In the data rows, 128 means zero.
What is the hidden score of each row? Scores go from 0 to 20, and 10 is about the middle. The score is a weighted sum of the row's numbers plus the product of two more (or one squared), each taken from its middle value.
[ 78 107 112  98 182 102 126 100  99 144 131 113 130 126 125 102  89  91
  92 117 106 108 107 135] -> 10
[116 102 152 203 129 115 118 139 100 229 119 129 114 123 103  83 185 130
 137  87 121 195 147 106] -> 12
[119 100 110 122 141 141 121 115  91 107 115 114 128 124 114 113  87 109
  88 129 121  99 132 126] -> 7
[116 101 118 122 151 156 126  71 112 135 115 146 134 123 102  99 106 105
 117 134 130 134 159 145] -> 9
[113 156 189 167 145 116 117 143 134 225 136 187 120 126 143 142 151 140
 187  92 114 234 123  92] -> 11
[ 98 129 158 180 136 120 118 139 108 227 124 183 122 127  92  81 181 140
 131  88 121 207 144  88] -> 12
[141 113 119  95 170 124 129 103  99 103 125 113 121 127 124 122  99 107
 123 165 125 113 115 166] -> 7
[105 144 101 100 145 103 149 143  98 118 149  95 112 108 121 186 238 215
 112  67 110 106 112 101] -> 13
[ 82 104 119 157  83 149 116 115  96 146 103 150 146 129  92 107  94  95
  98 107 152 117 138 121] -> 13
[135 108 113  93 147 109 135  94 104  91 143 112 104 128 137 117 135 114
 132 157 125 110 108 137] -> 9
[142 105 122 111 157 120 131 104 103 107 126 109 120 126 119 129 102 109
 121 203 119 119 121 144] -> 7
[104 212 126 188 134 124 117 204 126 203 134 188 139 129 129 138 165 140
 113  84 114 161 118 100] -> 10
[147 101 131 114 152 120 128  83 106 133 126 109 125 129 123 124 120 112
 122 179 120 114 114 155] -> 7
[102 141 110 114  61 132 137 139 199 105 115 115 138 124 111  77 104 152
 116  68 121 110 121 116] -> 11
[226 123 123 118 101 169 128 112 209 124 112 123 121 127 115 116 101 123
 135 116 121 116 174 102] -> 5
[108 103 120 119 143 162 121 101  95 132 101 141 134 122 100  94  86  98
 102 139 129 128 154 150] -> 9
[101  95 121  99 169 109 123 100  85 150 135 110 126 126 126 109  97  93
 106 122 122 115 105 133] -> 10
[146  94 125 111 146 121 129 109 101 127 128 119 119 127 127 126 111 114
 120 201 117 112 122 157] -> 8
[117 118 142 146 144 102 105 124 181 110 141 175 133 132 175 114 129 126
 236 155 121 171 102 162] -> 10
[ 71 120 105  98 136  92 137 103 107 131 167  82 119 126 130 141 147 124
 112  88 101  90 119 103] -> 16
[121  94 102 124 141 137 125 100  86 109 114 109 120 131 111 114  98 105
 110 122 132 115 131 121] -> 9
[126 158 154 162 109 142 103 183 118 140 113 190 126 131 116  96 196 149
 190 103 138 204 133 102] -> 11
[150 109 112 109 139 123 132  92  98 110 127 108 115 125 120 123 106 110
 124 172 121 120 120 166] -> 8
[109 116 242 179 192 128 111 120 109 218 120 106 123 128 118 193 131 116
  91 106 156 125 185 103] -> 7
[112 170 110 113 146 138 143 187 132 119 130 113 132 120 147 255 115 167
  98 104  95 114 119 143] -> 17
[ 76 142 113 102 180 110 128  98 109 113 165 109 126 129 139 134 141 107
 112  78 137  77 117 115] -> 11
[117 204 118 133  92 101 127 160 109 105 134 107 127 123 108 113 189 163
 132 120 128 103 108  97] -> 11
[121 191 222 175 123 116 121 140 165 125 134 147 124 153 136 129 152 119
 212 103 161 204 123  99] -> 8
[159 109 144 175  72 154 123 181  88 143  97 125 124 117 103 106 204 137
 126 106 137 122 186 102] -> 10
[129 139 122 126 141 137 205 239 124 131 129 121 129 120 151 195 129 247
  98 113 102 133 118 123] -> 7
[134 133 122 122 141 147 190 181 121 134 132 129 130 121 164 255 124 253
 107 131  87 136 123 135] -> 8
[122  98 124 141  94 113 120 111 123 143 125 153 148 129 110  95 150  92
 166 181 150 133 111 132] -> 12
[108 110 136 126  89 109 123  87 144 105 154 117 137 135 162 109 166 107
 147 146 160 115  93 127] -> 18
[101 111 102 103 156 133 137 136  85  98 126  82 125 117 125 145 101 135
 117  85 118 100 118 123] -> 11
[156  96 123 133  82 138 123 111 175 109 126 114 122 133 126 120 121 112
 159 142 151 108 119 115] -> 11
[148 154 125 150 121 147 115 169 151 141 124 227 130 132 126 117 131 139
 169 105 104 192 142 103] -> 6
[131 146 151 173 145 122 121 135 155 141 134 213 122 137 145 143 148 139
 230 113 113 199 122  97] -> 7
[110  96 119 123 104 121 153 101 108 113 136  87 128 122 121 166 126 160
 102 106 122  97 121 119] -> 9
[127  95 105 118 100 156 120 110 111 133 117 129 135 128 108 111  88 111
  79 128 135 106 154 128] -> 11
[138 101 121 105  96 101 124  86 129 139 151 138 141 136 147 134 193 118
 129 168 142 107  86 129] -> 17
[125 230 156 120 112  94 128 177 167 125 136 103 115 117 129 111 150 173
 102 109  99 137 120  93] -> 9
[153 109 116  92 150 119 131 122 116 100 126 108 118 125 120 120 107 104
 120 161 116 102 116 159] -> 7
[ 95 107 115  91 151 107 124 107 117 139 137 114 133 122 110 126 117  76
  93  75 128  94  95 125] -> 10
[108 112  93 107 102 130 124  95 158 113 150 119 137 130 147 106 165  94
 142 161 148 109 110 117] -> 16
[ 74  99 110 101 163 109 124  99 116 134 131 116 126 123 128  98  78  98
  90 121 124 118 105 134] -> 11
[ 93 156  98 109 142 102 167 152  82 107 155 109 122 121 109 178 221 191
  93 108 111  91 101 116] -> 9
[110 121 124 124  83  88 121 104 164 118 165 111 132 131 143 120 229 100
 131 151 141 115 111 123] -> 18
[ 92 169 124 219 126 130 125 193  95 164 123 195 152 128 117 120 191 136
 110  99 115 185 128 107] -> 7
[186 115 122 163  66 180 124 150 154 140 110 173 160 131 110  99  98 116
 166 155 135 143 135 120] -> 8
[155 110 129 111 155 126 130  94  88 120 126 105 117 125 119 116 107 111
 126 178 116 114 118 148] -> 6
[ 98 106 113 109 133 100 134  85 120 116 158 104 122 128 153 124 130  93
 106 122 124  98 106 128] -> 11
[110 107 108 113  92  86 124 112 159 109 157 111 134 131 142 116 177 106
 139 156 143 104  88 127] -> 14
[103 172 130 103 121  97 134 125 125  85 160  98 125 133 199 126 152 125
 115 142 138  98 102 157] -> 16
[128 119 117  99 184  93 133  86 105 102 146  90 118 125 167 127 136 115
 103 130 121 108 101 147] -> 11
[ 97 114 110 116 140 128 132 125 131 117 126 111 139 120 147 255  92 123
 105 119 128 128 111 141] -> 15
[144 118 102 122 150 117 129  97  98 107 128 107 123 126 123 125 112 107
 113 152 122 101 113 177] -> 7
[148  97 108  96 150 122 129 104  97 117 128 103 116 127 123 118 122 112
 111 169 123 120 113 151] -> 9
[155 105 122 113 159 120 132 115  88 115 128 107 124 128 124 119 109 107
 118 193 120 112 118 150] -> 6
[139 107 112 109 147 125 134  97 123 116 126 102 115 127 125 129 115 111
 110 167 126  97 114 148] -> 9
[122 117 114 123 104  85 118 102 162 117 153 124 135 140 161 105 219  96
 158 153 148 117 103 121] -> 17
[175 102 118 114 102 128 128 103 140 111 126 113 122 125 119 115 114 114
 154 152 126 103 120 129] -> 8
[151  90 103 115 137 131 126  98 113 129 121 115 122 127 126 129  89 108
 119 163 122 110 121 144] -> 10
[121  95 117 141  98 113 117 104 119 127 131 140 150 131 111  96 144 104
 159 184 152 133 113 124] -> 12
[151 102 114 146  81 150 116 174  89 131  99 104 126 123  89 134 155 170
 107 122 131 101 184  93] -> 10
[158 100 130 110  93 165 133 107 152 141 114 107 124 127 109 106 116 108
 119 103 133 102 163 104] -> 10
[127 144 149 194 128 153 113 149 119 166 124 215 129 145 123 121 177 127
 174 106 149 188 142  97] -> 10
[107 168 106 114 180  98 147 158 158 101 172 103 137 120 201 244  94 143
  94 107 122 108 108 164] -> 11
[135  99 125 110  94 118 122  96 135 141 139 105 134 134 141 137 181 112
 131 167 135 101 100 127] -> 14
[133 148 149 162  72 152 105 140 116 122 105 187 141 133 115 107 143 122
 203 106 149 194 142 120] -> 11
[146 100 118 108 131 138 123  98 108 128 121 117 123 126 123 124  95 121
 114 189 125 110 125 145] -> 10
[151 112 132  98 135 133 125  89 115 117 117 113 122 127 118 120 104 112
 131 187 133 122 124 151] -> 9
[236 122 128 131 123 188 122 129 160 131 116 139 125 130 115 117 109 129
 175 122 129 162 241 100] -> 6
[ 92 101 120  95 159  91 135 108 105  98 164 108 117 129 154 125 138 107
 113 137 125 101 102 140] -> 9
[133 154 145 161 104 137 120 161 121 121 122 194 132 128 118 119 151 132
 210 101 134 216 145 107] -> 9
[131  90 124 131  93 116 114 107 121 147 129 152 145 128 117  91 139 106
 152 180 143 133 109 134] -> 12
[112 119 118 114  88 118 123  90 141 103 159 121 135 136 145 111 180 105
 150 151 159 111 107 121] -> 17
[100 175 122 184 107 156 104 190 117 180 119 212 142 131 110 128 178 155
 121  83 130 169 135  99] -> 12
[202 112 132 138  89 181 119 147 186 120  96 140 129 130 121 113 101 127
 161 141 130 136 216 120] -> 8
[108 105 182 190 129 113 115 137  86 220 117 162 116 123 101  88 182 132
 145  80 143 175 147 113] -> 13
[161 100 119 124  82 153 116 115 157 117 116 123 132 131 116 115  88 107
 152 168 129 124 151 142] -> 14
[103 171 149 185 133 118 115 177 122 250 137 180 139 124 131 126 163 150
 136 100 109 221 116  90] -> 13
[ 65 128 125 109 175 110 129 103  85 108 143  99 129 129 144 119 147 116
  98  96 130  85 111 101] -> 9
[124 124 115 117  83 111 127  87 175 110 166 126 135 131 145 113 140 100
 141 163 144 105 109 126] -> 14
[126 149 146 203 107 151 116 149 101 160 121 180 138 151 122 104 175 122
 217 107 157 174 142 107] -> 11
[122 100 113 164 120 138 107 110  99 171 122 187 150 127 109 101 109  88
 128 157 136 157 130 122] -> 10
[125  93 112 132 100 123 122 104 121 146 130 159 149 124 117  95 148 101
 149 186 137 136 100 140] -> 12
[120 160 180 211 140 119 117 142 123 172 130 195 120 133 139 131 161 135
 174  99 146 222 138  97] -> 12
[ 99 155 121 202 122 137 111 213 115 158 125 202 148 129 115 133 206 143
 108  89 120 174 127  93] -> 8
[113 119 147 175 132 126 117 141 112 255 123 185 125 127 118 108 146 128
 133  90 109 203 149  92] -> 12
[119 151 127  98 122 188 150 180 118 107 118 109 131 122 129 230  90 232
  88  98 109 121 134 132] -> 12
[113 152 155 176 132 120 117 132 168 122 134 176 130 148 153 120 138 109
 255 120 127 182 111 117] -> 14
[ 88 101  91 100 117  97 137 103 135 115 170 122 130 125 132 125 156 113
  95  67 124  91  95 114] -> 12
[118 137 112 120 105 200 134 219 157 115 114 105 134 111 118 164  79 175
  90  70  83 109 142  84] -> 18
[119  89 110 154 118 181 104 134 103 183  95 178 144 131 111 117 109  96
  89 122 136 146 182 120] -> 12
[ 89 160  88 112  96 154 148 173 131 118  87 111 155 128 115 127  94 197
 100  95 113  96 143 164] -> 16
[ 84 112 113  98 191  69 131 100 113 113 183 111 124 129 203 140 167 107
 110 103 129  95 119 125] -> 12
[ 87 161 113 170 117 135 112 236  96 159 121 195 152 128 114 128 173 155
 113 101 118 160 129 102] -> 11
[153 109 112 105 155 121 131 106 114 114 127 105 115 127 125 118  89  93
 123 183 126 116 113 140] -> 8
[118 107 113  98 123 138 122 107 108 108 112 119 125 123 108 102 105 101
  95 129 126 102 132 133] -> 9
[124 158 110 139  62 104 120 169  73 124 118 122 133 118 102  93 206 154
 117 105 129 103 127 127] -> 13
[ 93 233 121 116 204 112 129 163 132 122 166 116 124 129 150 186 133 141
  97  99 118 117 111 121] -> 10
[142 101 119 122  85 135 129 112 114 104 119  99 129 126 109 124 110 115
 115 127 126  99 126 118] -> 8
[116 126 111 115 168 123 205 192 129 132 142 122 124 124 197 234 136 255
 101 125  87 134 112 133] -> 7
[ 96 198 138 115 163  81 125 142 131  89 172  97 112 130 150 186 133 123
 104  72 135  93 107  98] -> 9
[124 117 235 215 144 133 113 139 115 248 121 120 116 123 124 176 146 138
 104  89 128 130 182  99] -> 7
[ 98 170 123 113 160 105 130 156 165 138 147 117 152 119 186 255 132 145
  97 139 100 123 109 199] -> 13
[137  99 112 106  96 118 120  98 135 142 145 113 135 135 139 134 183 105
 131 164 143 102 107 130] -> 15
[145 106 126 113 142 123 131  92 119 104 128 117 117 129 129 120  98 118
 121 159 122 102 120 164] -> 6
[154 107 125 106 158 120 129  84 102 111 127 104 118 126 124 123 118 111
 106 169 120 120 122 157] -> 7
[ 95 147 170  93 166 109 138 126 139  91 131 113 122 153 160 130  99 111
 125 136 185 111  98 178] -> 11
[143 128 113 159 110 160 111 146 131 156 122 227 139 127 119 112 119 121
 138 115 112 161 165 117] -> 8
[166 100 123 102 109 125 127  96 147 124 125 107 120 126 125 122 112 114
 154 179 122 118 117 130] -> 10
[123 145 105  95 120 182 136 235 163 124 103 142 155 129 120 130 102 184
  80 108 114 118 135 126] -> 13
[123 102 117 110 128 139 127 103  90 108 122 101 124 125 104 109 103 106
 110 131 120 114 130 128] -> 8
[205 122 115 142  81 194 112 148 193 114 114 148 134 128 119 103  78 140
 158 140 128 146 185 109] -> 9
[105 153  77 117 158  93 160 129 190 112 151  87 124 123 169 246 114 135
 109 100 114 108 121 135] -> 17
[143 106 109 103 154 124 132  96  99 116 128 108 122 127 125 128 103 110
 128 153 111 103 115 157] -> 8
[101 120 109  82 141 128 190 163 103 113 118  93 114 114 110 161 181 156
  65  62 102 102 128 122] -> 6
[167 162 213 150 112 120 119 143 235 120 130 118 120 147 133 122 112 134
 179 130 188 145 124 110] -> 9
[150 119 126 184 102 157 113 170 117 134 117 191 144 128 117 107 118 125
 176 122 124 185 201 115] -> 9
[155 142  96 107 101 120 125 121 118  89 122  86 114 115 114 116 121 105
 124 120 111  96 119 111] -> 8
[111 126 138 208 135 125 122 145  95 255 123 162 124 127 115  96 152 135
 138  68 116 164 143 114] -> 11
[220 122 120 133  85 165 116 165 166 114  98 137 132 127 103 100 105 139
 164 144 129 136 205 103] -> 7
[113 116 121 111 152 119 138 141 166 116 146 125 150 129 206 202 113 142
  92 161 106 131 111 255] -> 9
[135 105 126 106 157 124 131  91 111 113 127  97 120 128 124 116 116 110
 127 161 122 110 116 140] -> 7
[102 138 126  96 167  90 131 102 111 100 180  83 113 131 151 139 189 105
 106  92 138 104 115 106] -> 14
[122 207 114 189 101 115 106 174 125 159 134 189 140 130 121 121 208 121
 116 100 131 155 113 116] -> 15
[168 135 116 136 111 149 119 201  97  86 113 110 127 127  95 107 159 185
 135 140 137 110 141 111] -> 6
[124 111 198 210 143 136 120 137 117 255 123 121 121 123 118 161 158 139
 105  89 132 125 166 101] -> 9
[152 108 128 127 126 181 124  82 131 132 106 149 128 148 122 106  97 112
 159 138 167 142 153 139] -> 12
[185 101 121 123 121 126 128 100 138 121 121 110 125 128 120 119 119 105
 158 153 131 102 119 129] -> 7
[121 217 180 178 130 112 113 138 173 120 132 154 125 147 134 107 162 112
 179  95 151 180 117  97] -> 10
[147 101 122 110 158 128 130  93 128 104 129 114 119 126 125 122 115 119
 121 167 117 100 118 154] -> 6
[140 110 128 113 154 123 130 111  97 109 128  97 120 128 124 122 110 118
 120 170 123 102 114 158] -> 7
[117 139 246 204 144 122 117 131 135 158 138 162 122 142 143 140 137 137
 195 100 147 225 144  92] -> 6
[105 175 114  91 123 106 155 179 108 116 130  99 119 118 121 177 130 255
 114  76 108 114 126 101] -> 11
[121  96 129 105 124 125 127  84 130 134 120 124 141 124 121 107  94  91
 124 158 126 134 117 155] -> 10
[105 125  92  95 143 120 142 156  99 113 120  92 107 114 105 170 177 231
 108  71  85  97 122 127] -> 10
[114 177 104  98 166 102 134 127 113  93 141 106 124 131 184 125 127 119
  88 142 142 109 112 197] -> 15
[160 103 120 112 152 122 129 110 109 113 129  97 126 126 124 121 112 122
 121 175 118 107 115 160] -> 6
[122 135 184 208 150 125 118 138 126 231 131 194 119 129 140 140 154 133
 148 102 118 218 149  93] -> 10
[129 188 133 111  91 109 129 170 182  93 141  86 129 116 120 126 153 177
 106 120 119 105 124 122] -> 9
[140 123 110 109 140 138 199 188 122 123 129 114 147 117 154 189 128 250
  87 141  91 130 113 195] -> 4
[126 145 156 198 118 142 110 153 113 175 122 173 128 145 128  98 190 122
 196  98 170 205 144 104] -> 15
[207 159 104 116  90 139 139 134 146  92 109 110 116 130  99 116  75 139
  87 102 133 106 148 107] -> 6
[108 194 105  93 134 116 153 205 105 116 131 111 112 117 127 169 183 189
 103  73 102 103 125  97] -> 10
[ 88 101  92 110 118 114 181 110  73 129 142 117 108 115 113 183 173 173
 115 102 126  96 111 104] -> 13
[126 128 103 166  71 186 129 173 105 141 110 172 140 134  92 117 128 119
 100 120 160 117 197 107] -> 14
[169 107 122 108  82 133 134  91 160 118 122  99 116 128 117 102 103 115
 130 110 130 120 130  99] -> 10
[109 139 106 117 159 125 164 170 121 105 132 102 127 127 179 165 108 167
 127 153 118 109 114 238] -> 14
[105 148 129 216 117 130 111 176  94 212 118 203 155 127 114 126 165 129
 101 101 122 154 154 108] -> 8
[126  85  99 123 112 169 122 114 104 148 107 122 133 126  98 117  99 110
 107 130 113 107 154 123] -> 14
[217 122 165 168  86 173 114 140 165 112 120 126 134 128 100  95 100 117
 164 151 145 143 153 123] -> 4
[ 87 116 178 158 132 116 114 146 104 199 118 199 124 122 115  78 163 127
 145  83 136 191 132 101] -> 13
[108 166 140 180 122 113 111 149 153 124 154 211 131 143 141 101 171 115
 197 112 121 175 117 107] -> 8
[138  93 113 101 104 136 130 113  99 109 118  93 127 125 118 126 111 121
 101 122 118 111 124 110] -> 9
[146 111 108 121 119 157 132 142 182 124 120 112 155 133 177 167 110 140
 112 186 108 115 118 222] -> 11
[109 127 121 107 146 123 143 167  81 108 121 104 116 113 108 161 159 228
  81  81 106  83 123  96] -> 6
[149 108 122 108 143 121 133 113 115 112 127  88 125 127 121 124 105 114
 117 143 112 106 119 173] -> 7
[161 120 119 118 137 122 131  92  93 119 125 100 122 126 121 123 102 113
 127 163 127 106 115 152] -> 7
[135 130 134 172 130 154 120 149 121 142 121 218 133 136 134 117 129 135
 174 115 127 198 171 102] -> 7
[153  94 117 124 114 144 134 127 109 118 107  94 117 116 106 125  85 130
  83 121  99 110 185 114] -> 6
[129  86 119 138  88 121 128 109 118 157 124 154 142 128 112  90 154 109
 149 166 148 134 121 130] -> 13
[135 102 118 103 112 127 125 103 147 115 121 119 127 126 121 118 119 114
 154 196 122 111 123 128] -> 13
[120 114 132 127  92  94 125 112 147 109 134 121 134 142 141 110 169  97
 157 153 178 106  89 118] -> 14
[127  90 107 132  90 123 128 106 130 130 130 150 145 130 123 109 150  89
 156 171 143 130 120 143] -> 12
[ 85  94  89  97 153 132 134 132  97 104 118  99 125 121 116 134  91 123
  93  95 105 105 117 122] -> 13
[ 87  95 116 145 161 114 124 109  88 208 126 176 148 127 115  96 101  92
 107 121 122 147 116 135] -> 11
[129  87  88 124 106 153 119 111 107 145  96 123 136 125 101 119 101 101
 111 126 131 117 162 129] -> 14
[154 120 123 116 142 121 128 100 121 120 129  89 121 126 129 121 108 112
 122 185 119 106 112 155] -> 8
[136 106 123 107 163 121 130  87 108 108 125 108 124 129 117 122  86 117
 120 161 124 128 108 167] -> 7
[143 119 123  89  94 113 127  94 135 136 150 110 141 134 137 134 179 100
 131 163 137  99 107 128] -> 14
[107 104 108 109 100 106 147 109 113 120 132  95 123 119 115 141 119 127
 119 128 129  89 107 116] -> 13
[106  94 123 122 179 108 127  83 111 146 134 104 128 126 125 115 112  88
 109 122 113 107 114 130] -> 7
[139 112 116 140 113 184 104 115  96 146 113 193 142 124 116  96 119 117
 154 136 112 188 161 123] -> 10
[ 88 103 128 205 109 148 111 159  98 177 111 192 138 130 107 115 151 107
 126  91 147 141 133 122] -> 11
[ 82 197 116 100 203 109 133 156 147 103 161 103 124 127 197 200 115 140
 111  83 114  93 114 118] -> 11
[148 111 114 114 145 128 131 105  95 125 127  90 120 127 128 121 109 122
 113 174 123 106 111 148] -> 9
[127 108 108 136  87 102 108 106 120 143 123 154 147 128 108  92 157  91
 158 185 144 133 118 135] -> 13
[129 103 101 120 110 179 119  95 113 135 102 123 135 126  95 115 104  89
 130 129 134 117 154 117] -> 14
[109 221 108 102 106 116 133 185 131 101 127 129 127 122 126 109 139 141
  95  83  95 124 112 114] -> 8
[160 115 154 112 112 139 142  86 194 133 118  95 116 129 122 114  98 125
 128  97 136 116 161 107] -> 8
[104 197 105 106 134 118 133 174 188  92 130  95 132 115 149 212 104 141
 106  86 104 117 106 129] -> 13
[119 112 111  99 131 125 159 133 104 105 125  96 135 113 156 190  95 192
  76 145 108 102 115 161] -> 8
[ 61  97  97 104 157  94 128  92 105 147 138 113 130 124 124 102 109 103
 111 113 126 119 110 139] -> 15
[120 108 103  91 107 166 158 126 116 103 115 103 126 119 117 180 102 162
  80  88 114  95 141 114] -> 10
[155 116 121 117  95 110 128 100 216 106 135 111 135 128 153  95 109 115
 143 158 125 135 103 133] -> 10
[141  99 119 121  85 173 127 136 121 116 101 114 116 124  90 123 107 145
 112 116 123 119 228 102] -> 13
[151 110 116 112 159 123 131 104 102 116 127 116 115 130 123 112 105 106
 126 169 127 100 116 157] -> 7
